In the data rows, 128 means zero.
Here are some rows, each followed by its group. Groups can overlap.
<183 133  52 153  49 149 124 115  62 195  98 226 132  79 106 112 176 166  88 100 120 188 108 125 111 116 144 198 116
 105  71  54  96 145 127 113 154 123 211 111 102 169 117 133 116  69 100 116 155  72 113 115  69 131 132 140  89 139
  91 121  81 149 118 143> A
< 85  46 148  59 145  77 191 198  78  83  98 124 119 144 189 173  71 100  85 122 124  94 194 128 156 159 123 103 181
 216 167 186  74 190  31 166  44  85 176 191 140  95  73  86 102 120 147 165 164  91 211 198 158  94 186  41 197  64
 174 171 125  42 139 165> B
< 79 123 178  65 152  69 171 200  97  73  97 125 148 121 178 176 109  76  85 140 103 110 136 120 201 126 139 122 116
 202 128 167 127 162  63 157  93  76 123 178 153 105  89  86 112 148 175 189 114 138 209 195 145 124 200  51 182 125
 190 191 121 118 177 144> C
<155 136 104 176  43 148 126 117 123 140 104 143 154  96 118 105 198 145 107 172 164 160  39 112 154  98 149 184  86
  69  62  59 183 114 142 188 194 144 178 112 133 161 119 135 127  73 109 129 112  77 109 113  51 159 129 184  77 174
 111 117  75 168 155 105> D
<163 159  88 149  69 161 101 128  68 145 101 192 152  82 115 105 171 163 118 157 173 157  81  96 134  78 126 177  91
 114  87  93 134 121 115 160 139 130 201 129 101 162 115 136  90  81  96 126 153  77 102 129  80 170 132 165  96 137
 103 122  78 176 148  91> E
< 82  74 170  83 151  86 174 176 136  74 115 130 114 128 179 169 120  82 110 146 119 100 172 104 172 140 144 105 147
 175 127 173 144 180  92 176 122  92 128 178 153  97  82  76 172 111 175 170 109 118 186 182 151 111 169  92 161 107
 165 173 100  88 168 134> E
<155 140  58 137  75 152  84 120 134 138 128 165 153 167 125 109 209 147 118 140 204 156 125 104 152 126 142 168 118
 106 120 110 150 114 129 164 138 141 144 116 109 165 128 129 126  46 112 117 144  59 116 115  64 138 134 162  78  89
  92 113 101 167 116 106> F
<150 121  74 157 131 151 102  99 208 147 200 138  54 130 102 111 117 154 149 116 130 126 123 166  99 202 102 116 134
  79 143 125 125 110 149 118 203 159 120 111 148 130 142 137 136 103 112 106 167 141  96 101 138 104  81 147  97 131
  86  79 149 121 120 114> A
<148 140  98 156 137 152  66 101 119 140 162 106 114 117 110 109 116 140 190 141 170 109 115 139 105 121  59 119 130
 102 167 146 131  96 142 111 141 160 116 112 108 131 168 176 119 114 105 112 177 147 122 112 134 156  79 145 116 147
  92 101 141 127 108 106> E
<153 135  72 148 128 149 105 101 121 161 192 135  47 114 108 109 116 149 162  79 116 146 119 193 100 156  77 133 144
  71 140 111 105 116 139 110 158 145 124 114 114 143 138 146 118 102 103 106 168 136 114  96 130  79  78 141 104 144
  72  74 142 128  99 136> A
<150 192 141 143 123 160 117 104 164 144 106 115 195 173  84 106 170 127 124 166 120 154 127  68 117  89 169 128  55
 108 123 105 181  74 173 113 119 160 117  96 110 166 177 135 127 151 118 104  53 141 117  85  99 167 126 162  90 145
 117 116 109 210 118  68> C
< 70  81 161  76 155  71 177 184 115  90 107 136 126 141 192 197 111  65 105 130  76 111 165 115 183 133 154 120 133
 160 127 154 120 183 101 149 114  66 116 190 209  86  83  64 175 124 200 188 104 147 204 183 149  72 176  66 176 132
 183 198 108 105 169 186> F
< 65 116 153  87 139  68 185 167 119 132 112 135 139 125 184 182 127  64 110 118  99 121 163 118 174 140 162 114 122
 139 105 109 115 181 103 116 118  66 128 178 153  94  72  65 178 134 188 185 105 136 129 171 140 106 173  95 163 131
 197 184 111 125 158 134> C
<161 144  84 127 119 144 128 144  68 163 124 169 101 130 112 105 113 148 102 120 125 176 127 136 105 131 112 144 124
 106 112  92 112 126 104 112 118 125 159 122  77 162 113 125 104 123  96 113 149 123 109 123 125 123 130 144 107 118
  86  98 116 144 102  88> A
<116 100 115  77 142 101 173 188 150  95 138 171  86 194 168 158 138  89  74 147 107 138 181  82 160 181 176 115 141
 153 116 135 132 168  65 157 141  93 151 174 138 121  76  60 141  96 153 161 125 105 169 173 142  87 176  97 149  67
 134 144  91 120 154  95> A
< 74  90 179  72 165  72 180 174 117 109 156 138  99 126 178 183 120  60 124  98  72  54 168 143 156 127 141 107 186
 167 126 165 127 181  99 115 111  75 117 177 169  44 101  95 160 150 196 184 108 145 197 178 163  52 137  63 184 140
 179 187 144 106 156 197> B
<153 182 140 138 128 157 106 111 175 140 114 131 153 180  95 111 165 142 122 139 141 158 131  89 108 114 153 116  73
  97 126 102 167  90 160 118 159 157 123 109 149 160 161 136 128 153 105 105  96 137 113  88 115 154 134 151  94 127
 118 112 120 182 116  85> A
<138 131 142 141 136 142 128  96 130 143 160 110  97 119 112 115 110 146 175  83  99 107 119 171  99 128 104 123 143
 112 141 132 110 105 159 109 121 144  91 105 123 120 141 150 129 148 114 115 123 144 113 112 138 113  91 144 121 154
 119 114 170 112 110 162> G
< 81 110 136  90 130  68 185 173 121 148 101 157 139 120 181 176 114  93 104 118 125 138 142 121 163 144 159 122 123
 136 112 110 104 199 103 107 114  69 122 178 132 110  71  66 157 144 180 181 103 141 110 175 139 109 172 106 161 134
 190 175 116 126 139 130> C
<156 122 105 134  94 150 113 136  79 124  75 163 142 121 128 111 140 157  91 182 195 163  97 106 137 125 135 160 119
 140 112 123 151 131 102 166 139 129 186 134 103 160 106 135  62  98 102 118 159  78 114 135  98 165 154 152 107  96
 113 124  95 132 135 103> B
<152 105  95 147 131 138 127 122 129 146 123 141 116  85 119 101 115 158 115 119 161 155  97 147  87 154 116 112 156
 130 135 109 111 134  88 115 142 139 125 110  84 156 128 147  88 155  83 104 188 108  97 117 136 136 115 148 118 113
 115 105 140 102  78 137> B
<151 160 103 156  76 158 102 118 124 127 100 152 154 128 111 111 196 147 103 184 193 169  88  81 161  76 163 175  76
 100  77  91 198  97 141 179 162 139 169 120 119 169 124 138 102  79 111 122 123  76 111 107  73 163 146 175  80 144
 105 128  81 180 149  88> C
<151 198 143 134 122 150 110 103 142 137 103 113 195 161  81 111 173 127 125 151 129 157 120  69 124  75 156 144  56
 103 113 104 171  68 172 108 108 159 126  87 104 166 183 144 118 152 117 101  60 135 125  85 101 164 124 155  93 148
 122 117 107 212 117  82> C
< 76  89 158  77 144  68 166 184 121  88 109 133 127 137 189 190 116  60 108 123  89 105 166 117 183 131 145 125 136
 163 124 154 118 197  99 140 112  68 123 178 206  85  86  67 161 124 203 185 105 141 197 187 148  65 182  68 182 120
 185 192 119 106 164 188> F
<148 131 145 159 136 148 139  91 160 136 141 137 115  90 113 106 142 141 117 135 107 157  89 133 106 129 158 118 105
  95  92  85 126 102 176 132 182 150 115 113 159 157 123 131 186 137 118 107  84 152 110 102 130 124 107 167 103 188
 122 113 134 127 158 142> A
<154 143 105 159  62 152 120 116 118 151 104 151 156 115 114 105 196 144  95 183 183 168  90  95 158  96 150 183  79
 106  66 102 189 105 148 195 175 147 191 118 117 165 126 138 118  73 107 114 109  64 111 118  51 152 139 186  71 136
 107 122  71 169 150 106> C
< 67 129 173  79 151  77 186 175 121 111  97 134 151 137 170 183 116  61  99 141 109 120 168 108 189 129 181 112 109
 152 102 124 122 170 101 118 111  75 122 179 139  96  69  62 176 156 186 181  82 147 137 176 143 126 187  97 173 139
 197 189  99 127 164 111> C
<151 140 107 156  89 154 107 119 174 109 122 160 111 154 124 112 159 146 105 171 211 158  93  80 133 115 152 147 100
 107 105 128 196 115 139 189 194 144 168 122 128 151 111 126 110  96  97 122 130  90  99 118  97 164 131 195  88 112
 105 123  91 151 138  83> E
<142 137 142 151 131 149 121 110 118 139 174  93 101 105 107 105 110 143 186  68 127  96 109 209  95 129  59 116 165
 123 155 130 123 112 152 118 124 149 108 108 121 109 154 172 124 152 112 106 180 141 115 108 141 120  80 138 117 138
 112 112 190 124 110 183> B
<151 136 104 133 121 142 123 147  80 150  79 141 153 130 114 111 123 141  96 133 143 170 144 116 107 110 147 139 129
 142 127 111 123 132  87 108 111 129 140 117  79 171 131 130  89 156  99 115 179 107 117 124 137 155 143 134 123 109
 116 124 117 136  93 114> B
<140 129  91 151 145 152  83 101 230 136 183 126  74 212 111 112 161 156 151  99 160 121 146 144  99 190 116 104 124
  73 156 139 131 117 167 116 198 156  95 115 165 128 173 142 124 103 109 108 156 143 107  91 123 101 100 143  92  84
  94  84 147 130 103 123> A
<152 139  73 147 131 151 100 110 139 162 196 137  55 129 106 114 121 145 158  76 123 136 125 183 106 153  83 135 146
  73 145 107  94 129 143  99 163 145 125 111 123 137 144 142 128  99 109 104 163 142 116 100 132  79  82 137 105 144
  75  79 151 129  88 127> A
<126 131 147 144 153 140 136 102 157 117 138 123 120  99 108 106 103 136 116 141 108 142 111 120 100 135 137  91 123
 132 126 123 136  99 155 135 149 141 123 114 159 143 136 137 168 159 121 112 110 152 110 127 153 158 123 150 125 158
 125 108 139 100 153 119> A
<105 108 127 100 153 126 122 121 181  88 141  90 148 176 129 121 117 100 157 145 158 107 142 112 124 189 140  68 147
 149 178 174 144 112 138 126  99 135  62 125 118 117 143 116 179 118 146 115 109 139 109 135 142 132 120 123 126  97
 125 105 164  94 115 102> F
< 73  88 166  76 154  69 178 166 125 114 139 131 104 129 184 178 116  70 118 147 128  63 118 115 149 137 147 112 182
 159 127 145 135 169 109 125 117  82 123 182 164  47  99  91 152 156 196 183 105 141 136 188 153  72 131 102 180 137
 173 174 135 111 163 164> B
< 75  85 185  62 164  76 193 189 124  94 156 127  82 131 186 182 115  59 128  98  66  56 181 144 162 136 138  95 191
 183 122 167 123 191  82 133 106  76 119 185 174  50  82  76 186 136 184 179 118 137 190 184 161  53 153  74 184 126
 181 197 135 102 185 195> B
<152 129 142 134 138 136 130 117 111 144 108 126 148 123 120 131 115 146 123 107 115 142 138 130 106 127 126 121 142
 138 137 111  87 127 138 107 108 130 121 107 110 142 134 145 119 135 112 109 131 140 124 111 141 148 128 117 130 132
 119 116 135 116 107 130> G
<173 156 108 141  50 147 110 128  54 141  90 184 158  96 110 105 181 152 110 146 136 157 103 102 143  51 142 209  87
 121  69  92 124 110 118 154 120 130 217 118 106 166 113 139  86  81 112 128 143  58 116 110  64 172 133 148  91 140
 110 137  59 191 152 110> E
< 68 107 173  87 150  76 192 171 115 105 103 149 148 130 184 181 129  71  93 139  87 117 163 111 197 131 183 105 117
 151  91 126 125 172  96 125 107  76 124 177 148  96  56  64 182 130 175 181  91 144 149 175 143 114 190 100 167 130
 200 191  83 133 178 128> C
< 92 106 150 132 139 132 135 120 136  72 139 103 119 133 121 113 120 137 124 148 135  97  89 117 154 145 142 103 118
 136 134 140 159 107 141 209 137 136 117 114 159 103 131 136 140 154 139 118 106 141 111 125 143 148 131 155 124 120
 129 103 137  88 182 105> D
<103  74 135  67 153  90 203 190 166  99 140 171  55 163 176 166 140  85  79 127  77 127 188 100 164 190 178  97 154
 156 108 134 120 176  64 156 139  80 140 183 168 104  49  45 185  95 174 170 106 123 176 179 154  68 169  83 158  84
 147 144  95 105 174 122> A
<142 129  96 154 139 154  80  99 231 137 176 118  77 200 113 114 169 150 154  94 161 116 142 138  94 175 109 102 118
  68 149 135 132 115 169 126 202 155  93 111 172 128 169 144 137  96 108 104 146 142 115  83 118 100  92 145  93 104
  96  88 138 131 104 132> A
< 86  48 140  55 144  72 171 207 121 105 102 137 125 151 204 175 108  98 100 110 123 109 216 119 141 157 138  99 185
 212 150 178  70 217  17 140  67  73 141 194 132  96  76  75 121 110 154 173 158 102 187 199 149  79 188  38 198  37
 173 160 130  51 122 155> B
< 95 152 140 135 137 112 122 120 124  66 102  77 154 122 114 129 117 113 129 181 137 115 118 116 167 129 146 123 112
 136 146 167 196 103 141 120 113 143 125 123 111 114 127 137 118 151 132 132 106 140 119 131 133 156 132 142 144 138
 148 133 143 130 126 106> C
<163 144  88 175  53 149 116 123 116 178 109 168 144  49 126 107 195 154 101 164 162 174  33 108 142  99 152 182  87
  74  64  46 167 128 141 176 186 137 184 116 129 172 108 138 109  71 109 127 127  78  97 107  63 151 136 172  72 193
 104 127  77 166 152 114> D
< 71  95 180  94 153  76 195 168 115  94 110 137 148 133 175 172 119  71  94 144  85 101 158 118 197 130 176 104 109
 155  88 137 128 172  96 147 116  82 120 178 164  87  56  68 188 128 183 179  94 145 157 180 147 113 180  98 170 122
 192 196  93 120 188 133> C
<146 123 150 132 144 135 131 125 102 141 102 127 148 115 119 122 103 146 113 122 127 141 114 123 102 124 112 115 152
 147 144 118  85 134 124 116 105 126 121 111 105 140 135 142 118 150 108 115 139 142 116 119 151 150 128 109 138 138
 122 108 134 110 121 126> G
<152 140  93 127 119 148 121 144  91 146  86 145 157 140 118 103 108 145  90 140 153 173 150 111 100 121 140 133 137
 150 135 109 126 133  86 110 106 131 145 124  80 174 134 122  91 153  90 113 182 108 110 124 141 153 149 132 121  87
 120 117 118 136  84 101> B
<166 135 122 170  25 148 121 111 105 142  97 176 148  81 109 112 203 150  99 141 127 173  83 115 136  44 149 239  68
 108  24  63 119 108 144 170 173 145 208 109 125 169 102 139 118  72 106 126 111  58 119 111  29 156 127 156  68 167
 115 145  46 185 161 114> E
<141 128 143 149 136 144 140  97 165 140 158 134 113  99 106 118 116 147 139 128  60 136 110 150 103 129 143 107 117
 106 116 110 135 107 181 123 175 143  96 113 174 141 133 135 205 149 132 113  92 154 114 113 136 108 100 149 118 178
 121 120 138 125 149 187> F
<135 117 141 137 146 147 116  94 194 115 142 120 112 179 111 108 111 141 140 145 157 132 102 115  99 154 145  96 119
 119 155 143 159 101 163 139 158 150 101 110 134 136 145 142 160 144 110 110 106 156  91 108 140 138 101 166 114 119
 118 102 144 110 129  98> E
<150 121 106 139 148 148  96  98 146 142 180 104 103 134 111 105 117 148 182  58 125 118 161 186  94 160  74 123 155
 115 182 140  72 122 150  88 115 146  83 106 109 124 179 168 127 132 112  97 163 143 113  92 144  98  88 117 125 121
 102  90 182 106  61 163> F
<105  66 138  74 141  89 198 190 134 117 138 168  61 125 183 177 140  84  77 112  68 128 175 116 160 184 166 112 153
 150 107 123 106 189  66 144 131  72 129 180 169 110  55  53 176  99 181 180 109 131 179 178 146  58 173  75 155 109
 147 151  98 109 171 141> A
<147 134 141 115 135 132 127 138 129 138 102 136 156 176 124 119 113 147 115 135 125 160 174 106  97 130 149 113 152
 139 135 132 127 136 120 113 113 139 126 113 102 146 139 117 128 152 109 109 105 144 114 120 137 148 143 122 143  71
 125 111 134 135  95 100> G
<113 136 140 125 168 119 126 118 138  91 124  99 148 133 133 138 109 114 127 136 124  99 127 113 123 125 129 106 168
 149 165 178 123 132 137 129 109 139 101 124 124 105 129 136 119 154 133 122 106 144 120 129 168 152 129 105 169 133
 131 120 139  94 124 108> G
<135 118 133 167  83 145 103  83 176 137 185 106 112 121 104 111 160 140 179  76 108 118 129 177 107  95  86 186 108
  93  99 115  87 105 179 117 171 161 114  92 137 125 154 169 135  93 115 103 117 131 137  93  80 107  76 132  98 156
 110 117 118 139 120 152> E
<164 150  67 136  82 154  96 118 139 138 124 172 143 152 115 108 200 142 113 141 186 162 130 104 149 122 142 167 113
 111 116 103 152 121 127 169 145 141 152 119 114 156 133 127 122  66 114 126 147  69 110 106  78 133 124 158  87 104
  99 113 105 166 116 101> F
<136 135 144 151 143 148 122 107 124 123 124 124 137  86 106 109 115 144 115 137 109 146 109 115 101 128 146 111 119
 128 117 111 128 101 153 127 148 142 127 112 152 154 136 142 149 154 117 106 101 142 116 113 139 154 124 146 118 177
 126 115 136 116 159 118> A
< 68  69 147  73 138  58 167 185 122  93 108 128 131 129 204 197 112  73 117 133 118 111 126 108 170 134 147 118 149
 169 124 158 126 200  97 126 108  58 123 192 197  81  89  81 125 143 208 194 110 137 168 199 141  80 180  64 185 137
 185 189 134  98 147 170> F
<104 170 155 122 145 106 117 131 121  94 119  86 157 113 125 139  75 124 146 181 152 115  57 115 152 132 105 123 102
 161 162 154 164  97 122 125 117 141 110 125 105 119 146 162  90 187 126 140 109 160 147 148 144 178 129 114 153 165
 154 147 165 125 136 108> C
<134 150 138 132 142 133 112 112 113 133 103 100 157 122 113 118 119 144 138 127 124 131 128 111 103 120 123 147 130
 134 135 133 122 111 136 112  99 139 125 111 106 137 142 144  66 145 115 105 132 135 121 117 139 159 129 130 133 137
 119 113 142 134  95 105> G
<154 137 104 149 138 149  77 102 141 148 178 128 113 139 105 115 123 148 191 122 145 102 134 141 102 130  70 118 125
 100 163 144 116 111 144 114 138 152 120 107 112 116 162 149 125 108 121 113 162 132 123 112 141 140  85 133 117 134
 100 118 138 125 114 111> E
< 76  95 164  78 158  73 187 169 125 112 138 135 109 127 182 178 113  70 117 137 118  55 121 115 148 134 143 115 181
 158 123 145 126 180 113 115 120  87 117 185 176  51  99  85 153 155 188 180 103 142 145 180 151  69 128  89 177 133
 177 180 140 108 156 172> B
<146 141  98 129 136 149 128 132 121 141  94 154 151 141 110 106 115 146  99 144 167 162 118  98 104 132 148 122 134
 145 150 123 124 110 118 116 112 139 141 123  73 167 131 124 123 149 107 107 112 130  97 114 138 157 150 155 119  55
 110 107 123 132  82  91> F
<149 130 136 146 139 147 114 109 127 141 189  92  96 136 107 106 114 141 189  92 131  91 126 202 106 129  55 117 166
 122 157 143 123 110 149 110 124 149 114 113 114 107 156 167 123 146 108 110 187 141 113 115 139 124  85 137 120 125
 105 116 187 125 116 162> B
<103 113 129 108 144 124 124 121 177  97 141 109 145 184 127 123 108 104 142 140 155 115 133 116 116 173 146  83 149
 140 168 172 129 106 142 111 116 143  73 126 104 114 136 120 150 110 142 114 108 134 113 128 139 141 131 139 118  93
 119 106 148 108 117 116> F
<139 138 140 146 145 144 122 105 118 146 174  93  98 115 108 106 120 149 186  60 121  91 113 207  99 129  65 119 168
 117 158 131 112 101 153 116 123 150 100 108 120 111 155 173 124 153 111 102 186 139 118 106 138 111  81 138 116 147
 112 115 191 127 109 185> B
<141 117 109 134 153 145  95  97 144 142 173 105 102 129 113 111 117 142 176  60 126 119 161 180  89 161  79 124 154
 117 174 137  74 119 149  91 114 154  84  97 111 132 173 164 126 130 117  99 160 143 118  95 148  99  88 121 121 120
 101  89 180 108  75 153> F
<142 178 145 147 127 157 107 107 160 138 118 118 149 161  93 111 154 124 126 145 125 161 127  86 113  80 164 142  73
 100 108 112 154  91 174 116 163 152 122 104 175 160 163 138 137 148 110 112  93 128 122  94 120 155 130 145 101 139
 122 112 114 174 153  87> A
< 82  69 180  80 161  85 187 170 138  64 124 136 101 127 177 181 127  67  89 156  59 109 146 112 189 125 179  91 132
 169 109 159 141 166 103 187 128  79 111 184 215  95  68  64 213 121 196 178  87 141 193 185 155  80 176  89 175 121
 187 189 100  91 202 192> F
< 68 106 177  93 158  76 182 176 114  88 103 133 145 152 175 174 127  62  92 138  83  97 170 105 207 134 181 109 113
 150  91 140 127 171  93 144 101  83 123 177 165  87  58  68 186 119 176 187  91 142 174 181 150 108 179  93 175 118
 192 197  91 113 187 143> C
<160  97  71 159  99 148 117  86 123 201 176 149  73  50 103 109  98 173 170  32  88 126 147 220  69 176  75 132 168
 107 142 105  34 139 167  69 133 140 120  89 117 129 156 168 127 111 113  93 171 137 139  98 122  91  80 104 120 138
  85  91 162  77  81 220> A
<160 134  99 170  45 145 128 120 119 157 102 158 145  60 127 106 197 152 105 165 160 170  32 114 157  95 148 195  83
  71  58  46 173 122 137 189 184 141 190 110 138 165 107 137 115  69 109 130 120  73 115 111  52 152 124 175  75 190
 111 128  66 173 157 112> D
< 97 105 173 140 126 133 137 114 123  81 136  59 129  88 110 105 112 131 157 138 124  93  59 136 163 132 143 112 120
 134 130 157 165 110 144 191 126 145 123 113 148 109 133 143 120 157 132 119 105 141 113 133 121 153 120 148 125 160
 136 113 137  86 164 118> D
<149 184 147 142 129 153 105 109 161 140 120 138 157 165  94 100 160 132 117 149 131 159 122  83 123  89 157 133  70
  94 109 109 171  90 169 117 173 153 123 110 168 166 158 135 130 150 114 113  96 131 111  98 120 159 128 158 102 135
 122 112 111 181 145  85> A
<150 152  96 159  74 151 102 112 156 110 108 156 131 129 115 112 185 148 100 186 222 162  90  73 147 101 154 177  91
  93  94 116 216 102 136 206 201 141 192 122 134 157 116 136  94  79 101 122 128  69 114 112  72 165 133 195  75 137
 108 127  70 167 139  83> E
Which 3 groups are nearest to each row below, nearest first, going by the average distance to the group's rows?
< 71  88 175  68 153  72 180 180 118  82 100 131 131 133 186 193 118  52 108 139  72 102 157 109 196 128 153 119 131
 162 126 161 121 183  96 150 111  72 127 187 214  88  80  72 175 130 201 193 104 139 213 190 151  77 178  66 187 137
 192 197 114 107 188 183> >> C F B
<151 164 152 137 137 153 118 104 121 148  96 131 171 129  99 106 124 142 119 145 116 166 117 104 104  95 155 127  94
 128 123  99 138 100 152 100 111 148 116 105 108 171 146 141 125 161 109 110  93 149 123 100 135 161 128 144 120 160
 127 118 135 153 131 102> >> G A E
Which 3 groups are nearest to each row below, nearest first, going by the distance to the centre of the group?
<152 125  75 155 135 148  94  98 199 144 189 131  58 122 109 105 120 160 154 116 139 124 117 158 100 191  91 115 134
  82 161 132 130 106 153 115 192 159 120 117 150 127 157 135 129 108 106 107 168 140 109  95 134 110  81 144  96 120
  78  80 148 122 114 121> >> A E G
Which 3 groups are nearest to each row below, nearest first, going by the distance to the group's nearest row?
<143 130 121 128 141 134 123 125 114 136 100 132 158 138 134 127 112 144 107 132 136 142 148 117 102 136 144 121 152
 147 140 142  98 134 111 107 101 140 120 119  87 132 130 135 106 154 111 109 128 117 104 121 144 154 139 112 151 110
 121 110 127 121  91 103> >> G B F
<175 135  61 165  64 156 121 123  95 189 102 221 120  76 106 111 184 165  95 110 139 187 110 118 137 106 149 170 101
  90  67  55 112 137 129 140 172 122 187 113 120 171 113 130 130  71 107 114 139  87 113 101  69 115 122 161  80 157
  89 122  80 166 131 127> >> A D E
<149 168 114 138 119 124 125 121 100 201  83 161 186 126 122 121  95 168 114 135 165 190 104 112  72 129 123 138  99
 106 127  57 101 137 145  59 110 107 133 128  60 171 128 128  97 186 103 123 111 144  41 109 123 172 134 162 113 153
 134 108 131 168  61  73> >> F B A
< 71  90 166  68 164  71 183 168 123 111 138 133 111 127 184 178 110  61 120 132 103  57 137 120 151 135 140 109 187
 168 124 155 131 179 102 117 116  78 123 180 170  48 108  93 146 157 192 188  99 139 158 190 157  62 129  77 184 140
 180 183 131 107 156 175> >> B F E
<126 114 108 162 142 142  83  82 176 137 186  74  76 130 110 121 114 147 193  78 123  79 121 193  96 153  66 119 162
  93 172 167 107 110 164 116 145 160  82 105 145 101 169 174  91 117 112 104 169 151 121 100 144 101  73 134 125 125
 102  91 187  92  84 175> >> F B G
<158 168 155 138 114 152 125 108  84 146 107 131 183 123  90 106 120 145 151 128  93 149 123 114 107  64 143 164  86
 130 113 104 117  91 148  93  86 151 135  97  99 161 149 149 123 154 112 107 107 132 122 106 126 162 128 133 118 163
 121 126 113 165 122 108> >> G C A
< 66 104 177  96 144  78 190 164 121  87  95 127 146 146 176 176 119  66  97 145  86 102 156 110 205 131 175  99 105
 159  96 144 134 170  91 150 113  79 118 174 156  83  58  70 178 132 179 178  95 141 161 180 143 115 184  91 168 125
 197 199  87 115 190 139> >> C E F
<147 144  99 155 136 150  72  98 121 143 159 106 118 129 112 106 113 147 191 137 173 102 113 140 106 121  59 123 125
 108 168 145 129 105 142 111 138 160 121 110 104 127 166 168 113 116 112 110 174 141 125 120 139 152  84 149 113 141
  87 107 145 131 113 110> >> E B G
Which 4 groups are nearest to each row below, nearest first, going by the distance to the group's nearest row?
<102 109 176 141 119 132 134 115 135  88 135  62 128  97 119 109 107 130 145 134 124  93  67 131 164 134 140 117 116
 138 124 159 161 106 145 188 127 137 122 114 146 109 127 134 128 152 129 120 101 147 107 138 117 152 119 151 122 151
 138 116 136  93 166 123> >> D C A G
Which 4 groups are nearest to each row below, nearest first, going by the distance to the centre of the group?
<149 187 141 143 131 158 101 113 167 138 109 131 153 172  97 112 160 146 118 138 140 156 125  92 106 112 153 121  74
  91 130 106 169  87 160 112 157 156 125 107 156 164 159 131 130 147 106 106 111 137 119 102 113 155 129 152  98 137
 118 110 112 170 121  78> >> E A G D
<105 117 188 131 109 130 148 113 172  85 144  53 146 137 111 112 105 110 153 152 110 111  88 130 157 142 130 141 124
 129 134 168 169  97 143 167 115 147 119 118 119 122 147 136 139 130 131 122  80 121 120 130  97 143 122 124 123 129
 151 108 123  93 139 115> >> F G C E
< 92 120 150 138 149 136 123 119 146  76 137 100 133 126 120 111 117 130 121 135 111  98 121 111 147 131 142 107 117
 135 124 138 148 105 144 179 121 140 115 114 162  99 137 133 145 150 149 120 100 137 125 117 142 154 132 138 122 147
 126 120 132 100 172 106> >> F G C A
<149 133 137 120 142 133 130 137 119 142 106 133 147 171 125 121 117 141 122 142 130 161 170 105 102 127 142 113 149
 137 136 136 125 135 112 110 109 138 122 118 102 141 132 122 120 160 110 105 100 143 115 112 132 156 137 125 147  77
 121 115 134 128 100 107> >> G F A B
<164 149 101 161  43 149 127 115 101 147 100 195 142  89 117 107 204 154  85 148 140 175  87 108 155  36 161 220  64
 105  43  81 157 110 132 188 185 127 202 119 138 164  95 137 115  64 111 128 136  69 114 116  48 157 145 168  79 157
 112 151  57 198 164 107> >> D E A C
<125 105 106 160 144 140  79  87 172 139 199  72  73 132 113 116 112 147 199  77 123  83 138 198  89 155  64 118 176
 103 175 165 111 114 170 105 141 155  78  96 137  99 173 170 101 114 117 104 164 152 109  97 140  99  76 130 120 131
 102  89 185  95  79 164> >> G A F B
<114 137 145 130 164 121 129 120 137  93 127  94 151 130 135 128 100 108 125 133 123  98 121 122 119 136 118 104 169
 150 169 176 128 118 136 124 114 136 103 125 128 102 129 135 123 159 132 115 106 136 109 126 162 153 131 117 168 130
 128 119 139  88 123 107> >> G F B A
< 60 100 164  92 138  91 167 168 102  60 107 138 140 141 159 152 138  93  72 135  91  94 170  85 192 110 174 123 111
 171 102 145 127 160  86 205  89  93 136 162 183  87  84  90 146 128 180 162  96 117 177 157 142 129 188  95 149 115
 161 170  95 101 201 125> >> C F B G
<125 116 114 164 150 148  75  85 173 129 187  58  82 118 109 126 112 144 195  92 125  80 122 191 108 150  72 128 161
  91 162 160 121 112 172 113 151 157  80  99 152 105 168 176  81 111 114 103 159 144 126  98 145 104  74 133 124 143
 103  98 182 103  92 172> >> G A F B
